50 stands for zero in the data rows.
Every row has a hidden score. In each pair, how much higher is the second row's than the first's? 10 means about the same, 20 much higher and 0 much lower. The score is a weighted sum of the row's numbers plus the product of two more (or one squared), each taken from its middle value.
71;47;52;28;32;57;44;71;45;32;58;51;52;61;35;46
40;59;37;65;55;45;60;35;59;50;36;63;43;61;58;40 6
76;28;50;44;65;40;36;54;48;45;63;25;52;53;65;27
73;46;53;28;31;55;42;73;44;33;55;51;54;60;36;46 9
48;56;66;41;66;48;43;55;49;46;53;38;56;44;40;42
41;52;42;61;52;51;53;36;64;44;42;62;40;67;51;44 11
71;46;53;30;31;54;43;73;43;33;57;51;54;60;37;47
40;57;42;62;50;48;58;40;61;44;40;62;40;66;52;45 8
70;29;50;48;65;32;43;54;45;46;64;29;50;50;70;29
39;55;40;62;51;46;58;38;62;45;39;61;39;64;56;43 8
49;56;66;41;64;46;45;57;50;44;53;34;57;45;42;44
45;58;38;56;55;49;53;37;64;46;36;52;38;66;47;40 17
72;46;52;29;31;54;43;72;44;32;57;51;54;61;36;47
45;56;66;41;63;43;47;59;47;48;50;39;57;40;47;44 7
43;53;69;44;63;44;51;58;43;45;51;47;58;39;46;44
44;51;46;50;36;48;57;54;50;72;43;51;59;41;58;61 6
72;28;50;47;64;34;42;55;45;47;64;27;51;50;71;29
48;58;66;39;62;45;47;58;49;48;49;36;56;42;44;43 4
48;57;38;53;52;54;50;36;67;48;36;55;41;68;49;42
50;54;66;39;63;48;45;58;51;45;54;33;55;47;41;46 6
38;49;47;61;39;43;61;51;44;63;48;62;54;39;60;60
71;45;53;30;30;54;45;74;42;33;57;52;54;59;38;48 8
44;55;39;61;54;52;52;35;64;45;38;59;42;68;49;41
45;57;38;60;51;48;57;39;65;47;38;54;38;65;52;46 12
53;56;67;43;58;51;43;59;50;44;54;35;49;46;38;51
46;55;66;40;64;44;48;56;47;44;54;40;56;41;44;45 12
71;27;51;48;65;36;40;54;46;45;66;28;52;51;68;28
47;62;63;40;66;43;49;56;48;47;47;37;58;40;46;42 6
49;53;45;46;37;48;54;52;53;73;47;48;54;44;52;61
43;48;46;58;38;42;62;54;44;66;47;57;51;38;62;62 11
47;44;49;54;36;44;54;56;47;64;50;50;48;43;53;68
44;51;68;46;59;44;50;61;46;42;55;41;52;41;46;47 7
48;51;69;44;62;46;45;58;49;43;56;39;55;43;42;45
43;48;50;54;39;47;56;50;49;69;51;53;49;43;51;63 7
69;39;42;51;47;79;37;40;26;45;66;53;56;35;48;68
71;27;51;48;65;34;42;54;46;47;65;29;52;50;70;28 14
45;48;48;49;37;50;50;52;49;73;50;54;57;43;51;62
42;54;40;60;51;52;54;41;66;48;37;59;35;64;55;44 11
68;42;39;53;48;77;36;38;26;47;66;53;55;36;47;68
45;58;65;42;65;44;48;57;48;48;50;37;58;41;44;41 10
47;57;37;54;48;48;57;43;67;48;37;60;36;62;54;44
40;45;50;56;40;44;59;53;47;62;54;57;47;46;49;63 5
45;49;47;51;40;47;55;50;51;67;51;51;52;46;48;66
46;51;42;55;49;54;49;40;67;45;42;58;37;69;49;45 9
68;39;42;53;47;77;38;40;25;46;67;54;56;34;50;68
47;45;50;51;35;43;57;54;50;68;44;55;51;39;60;63 13
42;57;40;58;51;49;55;37;66;42;40;58;42;66;51;38
45;55;68;41;64;45;46;60;47;48;49;42;57;42;46;45 10
46;54;67;44;61;43;48;60;50;44;53;39;53;42;46;44
45;55;40;57;49;50;54;40;66;50;37;61;37;66;56;45 11
48;59;68;37;65;48;41;56;45;47;50;38;59;43;42;40
48;57;67;40;63;47;44;58;50;45;51;36;55;44;42;44 10
43;53;41;61;51;49;55;41;64;45;41;58;37;67;53;45
45;44;50;52;34;48;57;56;46;67;51;55;52;41;57;64 8
70;39;42;51;46;79;37;40;25;46;66;53;56;35;49;68
43;60;36;57;53;53;52;41;64;46;36;60;39;66;53;45 11
47;55;39;56;50;51;52;39;66;46;40;55;37;67;50;46
70;45;53;30;31;53;45;74;42;32;58;52;53;59;38;48 9
39;51;40;62;55;51;57;37;62;46;41;61;42;66;51;43
43;47;47;58;38;43;58;47;48;61;49;57;50;41;59;67 13
39;53;42;63;49;46;59;41;61;47;39;66;37;61;59;47
73;45;53;30;31;55;42;73;44;32;56;49;52;60;37;48 11
42;60;42;58;45;50;58;38;63;44;43;55;36;63;61;47
42;54;41;59;51;49;54;37;63;46;40;59;39;67;50;43 6
69;40;41;53;47;79;38;39;26;46;65;53;56;34;49;68
43;50;48;52;36;46;56;53;46;69;49;54;53;41;56;63 11
46;56;66;41;66;48;43;57;49;45;54;39;59;43;43;38
42;46;48;56;37;45;59;55;46;65;52;53;50;41;56;64 9
48;47;49;54;35;44;60;56;47;67;50;56;51;39;60;63
43;52;68;47;64;45;47;56;44;43;56;44;54;43;41;42 11
41;55;39;61;53;49;57;38;64;50;38;61;42;65;56;40
43;56;37;63;57;47;54;34;63;49;34;60;44;63;52;40 13
49;56;68;42;64;50;44;57;49;41;52;35;56;43;39;42
38;55;40;63;52;47;58;36;61;46;39;64;41;63;57;42 12
72;29;50;47;65;33;43;55;46;46;63;28;53;50;70;28
41;52;46;55;41;47;59;50;47;68;50;51;53;41;53;62 7
38;55;39;65;54;45;59;36;60;46;39;64;42;62;57;41
46;47;49;52;35;49;56;55;49;67;51;52;47;44;53;65 10
44;54;67;42;66;46;43;59;43;48;51;41;61;40;44;40
43;56;64;42;65;45;45;55;49;44;52;36;58;43;42;41 7
48;51;45;50;38;46;57;53;52;68;48;47;50;44;52;65
45;54;68;40;66;46;44;59;43;52;48;42;62;40;47;36 8
41;51;66;49;62;41;50;58;46;44;54;42;54;41;45;47
49;58;66;37;65;48;43;57;50;49;47;36;60;42;42;40 6
41;56;37;62;54;48;54;35;63;49;36;58;44;64;55;44
43;55;40;59;51;48;57;38;65;50;37;60;40;65;56;45 10
44;59;36;60;55;47;57;34;63;47;35;58;41;63;54;42
71;45;53;31;31;55;43;72;43;32;57;50;52;60;36;48 11
72;46;53;29;31;54;44;73;43;33;56;51;53;60;37;47
42;56;40;62;55;49;60;35;62;47;38;62;41;65;53;41 10
73;28;51;47;63;34;42;56;47;45;64;27;49;50;69;31
49;57;39;55;54;54;47;35;66;47;38;57;40;69;49;41 5
67;39;41;53;47;77;40;40;23;47;64;57;57;32;53;67
48;54;68;40;64;50;41;57;48;44;54;37;58;45;40;43 13
46;57;38;58;50;47;59;39;64;49;35;60;38;64;56;45
74;44;53;29;30;56;43;73;43;33;56;51;53;60;37;47 9
42;56;66;44;63;41;50;58;45;47;50;42;58;39;49;42
43;55;38;60;53;51;52;34;63;47;40;66;41;67;52;38 11
73;46;52;29;31;54;44;73;44;33;55;49;53;60;37;48
38;54;36;64;55;46;60;36;57;50;39;66;45;64;58;42 8
72;45;53;30;30;54;45;73;44;32;57;50;52;59;37;49
44;46;49;54;37;46;56;54;47;66;53;55;51;42;56;65 9
48;55;67;39;62;46;46;60;48;46;51;37;56;42;44;44
41;52;41;62;53;50;54;37;63;43;43;60;39;67;52;44 13
44;55;67;45;66;44;47;56;47;45;51;39;58;44;42;41
48;51;68;41;63;50;42;58;48;43;55;37;55;45;40;44 6
44;48;46;53;39;48;56;51;51;68;53;50;51;45;50;63
41;49;47;59;40;43;62;49;48;61;54;52;48;42;56;62 10
45;52;69;43;60;45;48;59;46;43;55;40;54;41;45;46
39;49;39;61;49;44;60;38;61;45;40;60;38;62;60;47 18
55;56;47;44;35;53;44;53;53;72;46;45;49;49;50;64
71;28;51;47;65;33;40;55;44;45;62;27;51;49;71;28 16
47;54;43;51;42;46;56;49;53;70;48;46;52;46;49;63
45;54;38;57;49;45;62;38;64;48;45;57;42;63;53;45 15
43;54;41;59;50;48;55;41;65;48;38;62;38;64;56;45
43;52;41;58;49;50;54;40;66;46;40;60;37;66;53;46 12
72;46;53;28;31;54;42;73;44;34;55;52;55;61;37;47
51;58;65;36;66;52;38;55;50;47;48;33;61;46;38;39 7
46;45;50;49;38;49;54;54;50;69;53;53;52;44;51;64
40;54;38;64;52;46;57;36;59;44;41;59;38;65;58;45 10
47;58;35;58;53;52;52;37;65;46;41;58;40;65;46;46
41;52;41;52;40;46;58;49;50;68;46;53;53;43;54;63 8
37;52;39;54;52;55;54;36;66;50;33;63;48;64;54;43
44;48;47;52;37;48;55;54;50;71;49;53;54;41;53;62 10
45;52;68;44;61;44;48;60;46;44;54;40;54;40;46;45
51;57;67;36;63;48;41;57;50;46;50;35;58;44;41;42 11
41;56;42;64;48;44;54;37;62;46;40;67;39;61;53;43
68;30;51;49;66;32;44;54;44;45;64;28;52;49;71;28 8
39;54;39;61;54;46;52;34;62;48;33;64;44;65;52;41
43;51;47;52;39;44;57;52;49;66;52;51;52;43;54;63 7
72;47;52;30;32;54;44;73;44;33;57;50;53;60;36;48
45;58;37;58;57;51;52;35;66;49;33;57;42;65;52;40 8
43;57;38;62;54;48;55;36;63;46;40;59;41;66;52;42
47;56;40;51;48;43;51;40;67;43;42;55;37;61;55;45 14
35;58;43;62;50;48;58;39;58;46;41;64;38;63;59;46
40;57;38;60;51;44;61;38;62;50;34;64;42;60;58;40 14
66;40;42;55;49;77;39;38;24;45;66;55;57;34;51;68
71;46;53;29;31;55;44;73;44;33;56;49;54;61;35;45 14
47;57;67;41;63;47;44;58;47;46;52;39;56;43;42;43
45;45;49;54;35;44;60;57;46;64;50;55;50;40;59;64 11
46;57;63;40;65;45;47;57;48;43;58;39;58;45;45;42
68;39;42;53;48;79;38;39;25;44;67;54;56;35;49;67 7
44;55;41;63;50;47;58;36;63;46;39;62;38;65;56;43
67;39;43;53;46;78;38;41;24;44;67;55;56;34;51;68 7
68;40;42;52;48;79;38;39;25;45;66;54;57;35;48;68
42;57;38;61;54;47;58;37;63;46;38;58;40;64;54;44 14
48;50;69;42;59;46;48;62;47;43;55;39;51;41;46;47
44;53;68;44;65;47;45;57;46;43;55;42;57;42;43;41 13
41;50;45;54;42;44;58;52;46;69;47;53;56;42;56;64
47;51;69;40;61;48;43;61;48;45;53;39;55;43;42;44 6
44;48;46;52;37;44;59;52;49;64;51;51;51;42;54;65
46;44;47;51;41;48;57;52;52;72;50;51;49;47;55;63 9
44;58;66;44;65;42;49;56;47;48;50;41;58;42;46;43
46;48;47;51;37;46;57;54;48;69;49;53;52;41;57;64 6
68;39;42;52;48;79;37;39;24;46;66;54;58;35;49;67
47;56;67;40;64;46;44;58;48;48;50;38;59;41;44;41 13
43;46;48;55;36;43;59;54;44;66;48;57;51;38;60;62
46;54;66;43;64;47;45;57;49;42;56;36;53;46;42;44 8
66;40;42;55;48;76;40;39;24;45;66;56;56;34;51;68
47;49;46;52;38;46;56;54;50;68;51;50;50;44;54;65 12
45;58;37;55;54;52;51;33;66;49;33;58;43;66;51;41
46;51;69;41;61;48;44;59;48;43;54;37;55;43;43;45 8
72;48;53;28;30;53;42;73;43;33;56;50;56;59;35;45
71;43;54;29;31;54;43;73;42;32;57;52;53;60;36;47 11
68;37;43;53;46;78;38;41;23;45;65;57;57;33;51;67
70;39;42;51;47;81;36;40;26;45;66;52;56;36;48;68 10
50;54;66;41;62;45;46;59;50;44;54;35;52;43;42;46
45;56;67;42;65;46;45;57;47;46;52;40;57;43;42;41 11
38;56;39;64;53;45;59;37;60;47;38;65;41;61;58;43
72;44;54;28;30;57;42;73;43;32;56;51;52;60;37;47 12
65;42;40;56;50;75;41;37;25;46;66;54;57;34;50;68
46;58;36;59;59;54;51;33;63;43;36;58;45;69;46;40 12
52;55;65;36;63;51;41;57;52;45;53;32;55;46;40;42
43;51;42;61;52;50;51;38;64;44;43;62;37;67;51;44 14
67;41;40;54;50;79;38;37;25;45;67;53;57;36;47;67
54;45;48;46;34;52;52;57;54;64;51;44;45;46;49;67 17
42;58;38;59;52;48;56;35;63;45;38;59;40;65;52;42
43;51;70;47;61;45;46;58;44;41;55;45;56;42;46;45 13
42;47;50;55;37;47;55;53;46;69;53;55;56;40;59;62
44;56;67;45;64;45;46;56;48;46;51;41;55;42;44;44 10
